The same turns and mirrors carry the whole set onto itself and the rows of a family onto each other. Which other rows belong to the same family as each row named below? List them in the order they appear above.
These 15 rows form 5 families of 3 rows each.
detad: [ 14.9   0.9 -35.0  11.0 -31.8  -4.1 -10.0  18.8  -3.4  -1.5  -1.3   2.6
  14.4  -4.3  28.7  -4.7  18.6 -18.8   1.0 -22.0  13.6   1.1  22.3  10.1
  14.5  -5.8  25.5  23.7 -19.3  10.6  -4.0 -37.7]
ruzi: [ -8.1   1.8  -3.5  10.0  16.8 -13.0  -4.9  -2.3   0.2  10.2  20.2   2.7
  35.2  -2.8  20.5 -31.0 -43.5   8.5   3.9 -17.2   8.7   7.9  20.9   1.8
 -18.6 -12.8 -25.3   6.9  19.4  -0.7  -7.1  -7.1]
fol: [-24.1  -9.2   5.5  -5.4  14.4  -3.8  -9.7 -10.6 -11.5   7.5  20.1  -0.9
  29.0   7.0  16.5 -13.8 -50.6  11.8   0.2 -20.9  -3.4   4.7  17.9   3.6
  -5.4 -15.0 -15.9  18.2   4.9   1.2  -6.0   7.5]
Kib: [ 10.1  -1.4  16.5  12.8 -25.4  12.0 -20.6  16.1  -8.5  20.3 -10.7  23.6
 -15.7  -5.1  32.3  -8.9 -12.6  12.6   8.6  12.6   7.3  -1.5   0.6  -3.9
   4.6  13.3  10.6 -16.6  -2.5   6.6   6.4  21.5]
dirig: [ -3.5 -20.0   6.7   8.4 -28.4   2.5 -15.9  -1.5  -6.9  17.5  -4.6  13.4
 -21.0  -3.3  46.7  -4.6  -3.4   2.0   1.1  17.7   6.4 -13.6   6.1   4.5
  24.9  -1.0  10.3 -14.1 -13.0   8.7  -1.5  25.3]
denu: [ -4.7 -12.4  10.8   5.4  -9.6   6.1  -3.2   3.0  -3.8  20.0 -11.2  32.9
 -22.6 -14.9  37.3   2.7   1.9   5.1   4.4  12.3   2.3  -5.0   9.6 -11.7
  11.9  -4.6   4.4  -4.8 -13.7  15.6   2.2  28.7]
Rukoz: [ -8.1  -7.7  -1.3  -8.1  16.3  -8.0  -2.6  -8.8  -6.1   5.6  14.0 -12.1
  47.6  -8.6  15.4 -11.6 -35.8   6.2   2.1 -29.6   0.9  12.9  13.5  -1.9
  -6.2 -10.3 -21.8  15.3  13.1   8.8 -14.0  -8.1]
zeku: [-14.7  -5.8 -14.0   4.1   8.4  -2.6  -8.7  -7.2 -10.3   4.7   7.8   4.0
  40.2  -7.6   2.8  -6.0 -50.0  14.5   7.8 -24.2   6.5   4.2  12.6  -4.8
  -0.1 -11.8 -31.0  16.1   3.2   8.9 -11.0  -5.7]
Merun: [  2.8  -8.3   5.3  -6.4   4.4 -11.6 -12.7 -19.7   3.8   9.3   3.2  10.3
  39.4   6.7  10.2 -17.3 -47.9  10.5  11.2 -19.7  15.5   9.9  10.7   2.6
  -5.6 -26.0 -18.6  11.8  12.6   1.1  -8.6  -1.6]
ravo: [  7.0   6.7 -40.8   9.0 -33.2 -12.8 -10.6  24.0   0.6   0.4   2.4  11.1
  19.9   0.4  36.2  -2.7  17.3  -7.9   7.0 -17.0   2.7   3.6  18.0  35.1
   3.9  -7.9  12.9  13.7   0.3  16.3   4.1 -40.2]
ludup: [ 11.8  -4.0  11.5  19.6  -8.8   5.4  -9.1   8.6   2.7  20.0 -15.8  26.2
  -9.3  -9.5  43.4  -2.3  -1.0  -2.0   0.0  30.5  -9.8   0.3   0.4   7.1
  19.6   5.9   4.1 -10.3  -6.5   5.9 -13.2  20.6]
pofo: [  3.2 -11.6  16.0   0.5 -16.7   6.6 -11.4   2.9  -3.7  16.6  -0.3  13.5
 -15.3 -29.4  39.7  -2.7  -8.9   7.4  -0.6  21.1   5.5  -9.7   4.2 -13.5
   9.3  12.6   8.5  -8.2 -14.2   1.4  -3.8  22.2]
dokez: [ -6.0  20.3 -39.7  10.7 -30.2  -1.2 -10.0  25.7   5.0  13.6   7.9   8.2
  14.3  -4.2  34.6  -6.4  -3.0 -11.8   5.6 -16.5  17.3   8.9  19.1  27.8
  10.3 -11.9  21.9  35.9  -9.0   5.5 -10.6 -36.6]
vur: [ -1.2   0.8 -33.2  15.3 -32.5  -0.4  -7.5  30.1   5.1   4.2   5.8   7.0
   7.9  -1.3  36.0 -10.4  17.5 -14.6  -5.6 -25.5  17.3   4.1  14.9  11.8
  28.4 -13.6   2.5  26.7  -8.4  15.8 -11.9 -39.7]
lipad: [ -2.0   0.3 -40.9  24.1 -28.4  -8.5 -14.6  21.4  -5.5  -4.2  15.9   0.2
  25.2   2.9  25.7 -14.0  12.6 -15.6   2.2 -19.2   0.7   1.8  19.4  29.4
  19.2 -17.9  11.8  28.5 -16.5  14.3  -9.2 -29.7]

Same family as fol: dirig, lipad
Same family as Kib: ruzi, ravo
Same family as detad: Rukoz, pofo

